Read these off the grid that follows.
1) What is the first entry in the row that holds the largest entry?
2) What is the first entry in reading order?
3) What is the bottom entry of the column that holds the smallest entry?
4) What is the first entry on the diagonal from the top-right corner?
5) What is the bottom-left entry?
6) What is the entry directly above the smallest entry?
7) What is the entry just left of the largest entry?
8) What is the largest entry in the first column?
array([[111, 114, 128, 118, 146, 118, 128],
       [131, 127, 128, 126, 128, 129, 129],
       [122, 142, 127, 156, 123, 105, 137],
       [130, 131, 125, 123, 128, 128, 122],
       [121, 130, 125, 122, 134, 124, 119],
       [122, 133, 129, 125, 125, 141, 118]])
1) 122
2) 111
3) 141
4) 128
5) 122
6) 129
7) 127
8) 131

array([[143, 144, 142, 141, 126, 120, 126, 120, 129, 146],
       [131, 124, 124, 124, 127, 135, 130, 127, 141, 127],
       [132, 131, 130, 136, 122, 116, 122, 122, 129, 127],
       [122, 130, 127, 126, 134, 133, 134, 134, 128, 120],
       [137, 144, 139, 134, 134, 128, 132, 123, 119, 145],
       [131, 134, 135, 136, 126, 118, 127, 129, 119, 132],
       [121, 128, 128, 138, 125, 111, 119, 132, 104, 133],
       [127, 130, 126, 124, 136, 140, 139, 127, 129, 119],
       [131, 126, 131, 126, 123, 125, 124, 128, 134, 133],
       [130, 122, 126, 137, 115, 112, 115, 113, 123, 133],
       [138, 145, 141, 140, 131, 123, 129, 122, 125, 141],
       [129, 124, 122, 122, 131, 138, 135, 126, 130, 122],
       [128, 129, 125, 117, 139, 145, 143, 133, 121, 121],
       [135, 139, 135, 147, 119, 109, 117, 120, 137, 127],
       [137, 133, 133, 132, 121, 119, 123, 122, 126, 124],
       [133, 137, 139, 144, 123, 111, 118, 122, 119, 147]])
Rows and columns are numbered from 1.
The entry in the top-right corner is 146
The entry at row 1, column 2: 144
Find the bottom-left entry.
Answer: 133
Find the entry in the bottom-right corner.
Answer: 147
Find the entry in row 3 and column 1.
Answer: 132
The entry in row 1 and column 3 is 142
The top entry of the column that holds the smallest entry -> 129
Find the entry directly below the smallest entry.
Answer: 129
The entry at row 3, column 3 is 130
The entry in row 1 and column 1 is 143
Find the entry at row 2, column 1.
Answer: 131
Find the bottom entry of the column that holds the smallest entry.
Answer: 119
The entry directly above the smallest entry -> 119
The minimum is 104
Find the entry just left of the smallest entry.
Answer: 132
Find the entry just right of the smallest entry.
Answer: 133
Find the entry at row 3, column 2.
Answer: 131

Questions about the row below.
1) Report the entry just right of the largest entry.
2) Report the minimum.
3) Report the entry just left of the smallest entry.
[132 135 122 103 100 154 105 126]
1) 105
2) 100
3) 103

Read these off the table that follows. Counting starts at 1.
1) Which number is the entry in the bottom-right corner?
2) Which number is the entry at row 1, column 1?
3) Which number is the entry in row 2 and column 3?
4) Which number is the entry directly above 115?
5) Which number is the entry in row 2 and column 1?
6) Which number is the top-right entry?
7) Which number is the bottom-left entry?
8) Which number is the entry directly above 103?
[[145 125 122 102  98 123 132 138 131 117 123 154 140 134 122]
 [104 126 130 139 135 103 112 125 102 145 110 110 110 142 132]
 [117 125 120 115 134 124 139 114 123 110 152 125 118 110 151]
 [132 139 137 124 125 132 142 135 133 124 137 134 137 124 138]]
1) 138
2) 145
3) 130
4) 139
5) 104
6) 122
7) 132
8) 123

Read these off the grid that follows. Counting starts at 1.
1) Give the entry at row 1, column 1.
2) Give the entry in row 1 and column 3.
3) Give the smallest entry.
4) Give the entry just left of the largest entry.
5) Give the entry in the bottom-left corner.
6) Give the entry in row 3 and column 3.
139	129	140	120	128	124	124	129	129	121	121	131	134	121	122	135
125	125	128	132	128	129	130	133	132	124	129	125	129	133	132	130
135	130	130	125	131	131	124	132	132	119	122	118	136	126	128	127
127	127	129	120	118	128	126	124	140	127	128	122	127	117	131	138
128	138	126	135	141	131	125	129	124	132	128	122	135	131	133	120
138	127	131	127	113	132	122	134	134	132	115	121	133	115	127	120
126	129	125	131	131	132	128	129	131	124	131	122	128	130	135	127
136	133	129	127	135	129	125	131	125	131	126	122	136	129	124	124
133	138	134	133	151	127	129	130	134	110	125	131	135	137	133	127
1) 139
2) 140
3) 110
4) 133
5) 133
6) 130

m = [135 138 138 130 129 116 118 114 127 128 150 144 145 144]
The entry just left of the largest entry: 128
Give the entry just right of 135.
A: 138

Questions about the row below.
1) Report the entry just left of 132.
2) Report the entry just left of 149.
[127 140 103 146 146 115 149  99 134 132]
1) 134
2) 115

A =
[[127 123 138 120 137 125 142 136 133]
 [134 130 120 131 122 120 129 130 150]
 [107 132 143 129 128 101 119 142 129]
 [148 121 119 121 131 142 144 124 145]]
The 5th entry in reading order: 137
The largest entry in the first column -> 148
Which number is the entry just left of 132? 107
Which number is the fourth entry from the end, reading row by row? 142
The last entry, reading row by row: 145
The 4th entry in reading order -> 120
Which number is the second entry in reading order? 123
Which number is the first entry in reading order? 127
The entry just right of 125: 142
The second entry on the diagonal from the top-right corner is 130
Which number is the top-right entry? 133
The entry just left of 124 is 144
The third entry on the diagonal from the top-right corner -> 119

Read these off the matrix that follows.
1) Give the entry in the bottom-right corner.
2) Give the 1st entry on the diagonal from the top-right corner.
3) Give the fourth-last entry, reading row by row.
4) Give the entry just right of 104.
5) Give the smallest entry in the last column.
6) Give the first entry in reading order.
7) Give the entry just left of the largest entry.
8) Give the second largest entry.
[[129 136 124 129 117 129 125 131 129 126 129 124 118 130 134 146]
 [131 129 109 125 104 117 133 112 131 135 130 123 101 118 132 124]
 [126 128 142 135 139 136 125 145 126 124 123 131 140 139 129 144]
 [140 123 147 120 139 130 118 151 137 118 120 127 139 123 111 129]
 [135 138 115 119 117 126 119 119 130 123 132 121 116 117 127 130]
 [137 117 143 127 132 124 126 146 137 124 113 131 130 126 117 134]
 [119 133 124 137 137 134 130 116 117 131 133 133 135 135 139 128]]
1) 128
2) 146
3) 135
4) 117
5) 124
6) 129
7) 118
8) 147

Read these off the table that follows. Counting starts at 1.
1) The entry in the bottom-left corner?
2) The entry directly above the centre entry?
3) The entry in the top-right corner?
4) The entry at row 1, column 1?
5) The entry directly above 129?
6) The entry just left of 104?
7) The entry directly below the largest entry?
8) The entry in row 1 and column 3?
[[133 103 115 138 119]
 [128 114 122 132 123]
 [132 104 115 136 119]
 [133 103 115 137 119]
 [132 106 115 136 119]
 [129 108 121 136 121]
 [132 106 115 136 119]
 [128 111 122 135 122]
 [128 114 122 133 123]]
1) 128
2) 115
3) 119
4) 133
5) 132
6) 132
7) 132
8) 115

Questions about the row below.
1) Read off the third largest entry.
2) Read off the second entry from the right.
3) Read off the minimum.
4) Read off the entry just left of 137.
5) Read off the 1st entry.
6) Read off the last entry.
array([139, 117, 149, 135, 135, 141, 128, 118, 118, 128, 137, 144])
1) 141
2) 137
3) 117
4) 128
5) 139
6) 144

X =
array([[129, 113, 112, 117, 131, 141, 126, 113, 132],
       [116, 122, 132, 144, 136, 100, 110, 126, 100],
       [120, 120, 121, 142, 130, 138, 112, 118, 128]])
Counting starts at 1.
Which number is the entry in row 1 and column 1?
A: 129
Which number is the bottom-right entry?
A: 128
Which number is the entry at row 3, column 1?
A: 120
Which number is the entry in row 1 and column 2?
A: 113
The entry directly above 136 -> 131
Which number is the entry directly below 131?
A: 136
Which number is the entry at row 1, column 3?
A: 112
The entry at row 2, column 2 is 122
The entry at row 3, column 2: 120
Which number is the entry at row 3, column 3?
A: 121
The entry directly above 110 -> 126
The top-right entry is 132
